One vector is turned by the same rotation once a tick. Each row is the vector after some number of ticks, and that number follows the row.
The counts run from 0 to 405.
9 -14 -22 15 -8 -11 -6 -6 -21 -4 5 24 9 5 -4 -16 28 -14 7 -7 -7 -12 -4
 -9 -19 5 12 2 -31 -5 5 9 -4 -7 -11 4 3 13 -> 332
7 -4 2 24 -2 -7 -13 2 -9 8 2 23 -3 4 -13 -9 22 -7 -11 9 11 -7 2 7 7 8
 -13 -9 -18 2 -3 -2 -19 -18 -28 22 21 -6 -> 53
-14 -17 7 6 27 -6 -2 -10 7 -10 8 -15 -6 -10 16 14 -3 2 -30 -15 -9 11 11
 11 4 8 -12 2 -9 9 -8 -18 -9 -5 18 0 -1 -32 -> 109
-21 -19 11 -3 16 -29 3 -17 -8 -6 -11 7 8 -6 14 -1 9 4 -17 5 2 9 6 12 -6
 -10 8 -17 -21 16 -1 -9 -12 -11 9 15 -2 -15 -> 284
-5 -14 -18 4 15 -12 -2 -5 -3 -16 9 3 3 -9 18 -6 12 -1 -21 -28 -33 5 4
 -15 -12 21 3 11 -10 10 -4 -5 8 13 20 -3 -5 -4 -> 108
6 -4 0 14 16 21 -11 -3 2 4 20 -13 -24 1 1 5 -2 -13 -16 -16 9 -7 7 14 13
 5 -7 11 -22 -7 -6 3 1 -11 -22 8 21 -23 -> 209
8 12 -3 13 19 -4 -6 -24 -12 -15 4 5 19 14 9 -19 10 -1 -14 -12 -9 -6 1 2
 -6 0 4 4 -29 -6 -12 -20 -11 -17 23 0 -14 -19 -> 280
11 -21 2 9 -7 -12 1 -1 -17 10 15 20 21 -17 -12 -6 1 -10 -18 1 7 0 8 -3 9
 -7 -4 -13 -18 -2 7 6 -15 -25 -11 8 24 -8 -> 232
-17 -28 17 -4 14 -11 -3 -15 -4 4 -3 11 2 -16 4 10 -9 -8 -11 8 18 4 14 7
 0 -20 -12 -15 -10 2 2 -4 -17 -26 -6 10 17 -22 -> 163
10 -12 3 19 -2 5 -10 -1 -16 14 11 10 -7 8 -12 -7 15 -14 -7 -1 17 -13 0
 10 9 -4 -2 -4 -25 -8 0 4 -12 -23 -28 16 18 -8 -> 331
18 7 -16 -19 11 11 -4 -5 -2 -5 15 7 -31 -1 -2 3 -14 -6 8 -29 -11 -13 -3
 -5 -9 13 1 25 10 6 -1 -9 13 2 4 -1 -21 1 -> 397
-10 -23 -7 -17 21 0 -14 -10 5 16 6 10 -8 -24 -10 11 -21 -8 1 5 4 -2 12
 -20 -4 -1 -25 11 18 5 0 -4 5 -10 -6 -2 19 -1 -> 392
2 -28 -2 10 3 -26 10 -8 -9 2 5 18 20 -11 5 -1 3 -5 13 2 -22 -13 -8 -13
 -20 -2 13 -7 -7 0 5 -5 -6 -3 26 -16 -16 -14 -> 112
8 -1 -11 17 16 1 -20 -11 -6 -2 21 8 15 8 16 16 17 -14 8 2 -11 -13 -21 -7
 -22 0 0 31 -9 -5 -14 -9 9 19 11 0 -3 -10 -> 192
3 4 0 21 24 4 2 -19 1 -7 2 0 4 3 18 -11 18 3 6 -6 -23 -15 -15 -8 -14 10
 9 12 -24 3 -14 -2 12 16 20 -2 0 -21 -> 139
-9 -28 2 -22 16 11 -8 -14 1 24 15 -4 -15 -20 -10 10 -24 -12 -5 -1 12 -5
 9 -15 7 -15 -10 7 9 0 0 2 14 -7 -5 5 15 -3 -> 114
2 -17 -7 8 8 2 -1 -2 1 1 9 -8 -35 7 13 12 6 -5 12 -15 -10 -19 -18 10 -17
 10 16 13 -3 8 -4 3 12 20 -1 0 -18 -18 -> 188
29 14 -5 8 13 0 -2 -8 -8 -21 18 29 17 1 15 0 11 5 11 -9 -7 -9 -10 4 -15
 6 10 14 -21 -2 2 0 -2 6 8 -6 -7 -19 -> 70
2 -33 -8 2 -6 -16 5 10 -6 -17 14 21 -3 -12 16 17 15 3 -7 -16 -4 8 -2 14
 -13 12 17 -3 -14 11 12 19 -2 11 -18 4 2 -11 -> 336
9 -3 -1 -24 4 -2 -3 -4 -9 -7 11 16 -34 7 8 14 -10 -2 13 -12 16 -10 -12
 18 -8 0 18 10 6 12 4 -3 1 8 -7 12 -25 -3 -> 47
11 -7 13 -4 15 0 12 -17 2 9 15 -8 14 -18 -5 -15 -20 -1 -16 -4 -13 -7 7
 -10 14 -13 -8 -13 -8 1 0 -4 -5 -19 23 -9 6 -28 -> 60
-4 -13 24 8 12 0 -4 -1 10 21 -5 7 -32 -8 -4 1 -10 -4 7 18 6 -26 -8 8 1 4
 -17 -11 16 8 -10 -13 -11 -10 -6 2 3 -28 -> 220
1 -2 14 7 19 1 -1 -31 -9 9 -11 1 -2 13 -2 -20 6 -7 11 9 5 -25 -4 -3 -6
 -21 2 -11 -27 -5 -7 -9 -3 -20 8 2 -2 -23 -> 311
18 -1 13 -7 5 -23 1 -8 -12 9 20 20 28 -10 1 2 -5 -2 -2 22 -6 -9 -15 -4 1
 -12 2 -4 8 11 -5 -17 -12 -4 31 5 -9 -9 -> 322
1 -22 -2 21 5 -12 0 5 -2 -18 6 13 -11 -2 23 20 19 0 -4 -12 -3 0 -8 20
 -22 18 12 5 -13 4 1 5 -6 14 -10 2 -6 -21 -> 89
-4 -33 -19 -7 5 -6 -14 3 -9 -1 25 15 2 -16 11 33 -2 -11 -9 -10 1 12 5 -1
 -14 4 0 23 -2 1 5 9 7 11 -14 2 13 5 -> 214
8 -16 -13 7 0 -22 9 0 -10 -19 5 30 11 -15 0 -13 11 -1 1 -17 -26 -4 11
 -11 -16 15 2 -8 -6 1 7 -5 -12 -14 10 -13 -11 -10 -> 180
15 9 10 -2 12 2 -10 -2 -2 0 16 -6 -31 15 8 12 -1 -6 -1 -6 3 -14 -16 24 1
 8 6 12 6 5 -14 -22 -6 6 9 10 -24 -23 -> 398
-16 -5 -3 -6 30 3 -16 -25 3 3 6 -16 7 -7 19 0 4 -7 -27 -4 -1 10 5 -7 10
 -6 -9 15 -22 6 -13 -7 9 2 10 17 19 -7 -> 334
11 -9 24 -2 -3 -10 9 0 2 15 13 5 -21 -7 -5 -3 -11 2 -15 3 4 -11 -7 22 20
 0 0 -21 2 12 1 -7 -16 -14 1 11 -4 -28 -> 79
8 3 10 17 14 3 -11 -1 4 -3 12 1 -23 12 16 22 8 -8 10 5 1 -19 -25 24 -13
 11 4 15 -3 3 -14 -16 -2 13 0 2 -12 -26 -> 120
-9 0 7 3 22 6 -9 -14 8 6 -1 -12 -27 9 20 5 9 -2 4 5 -6 -14 -20 5 -7 3 5
 11 -9 18 -15 -8 13 28 7 18 0 -17 -> 67
4 2 -1 14 10 5 -7 4 9 -10 -11 24 -31 -3 -4 -6 17 1 2 -7 3 -11 8 10 1 23
 -16 -2 -9 4 2 3 -12 -10 -34 11 18 -11 -> 0
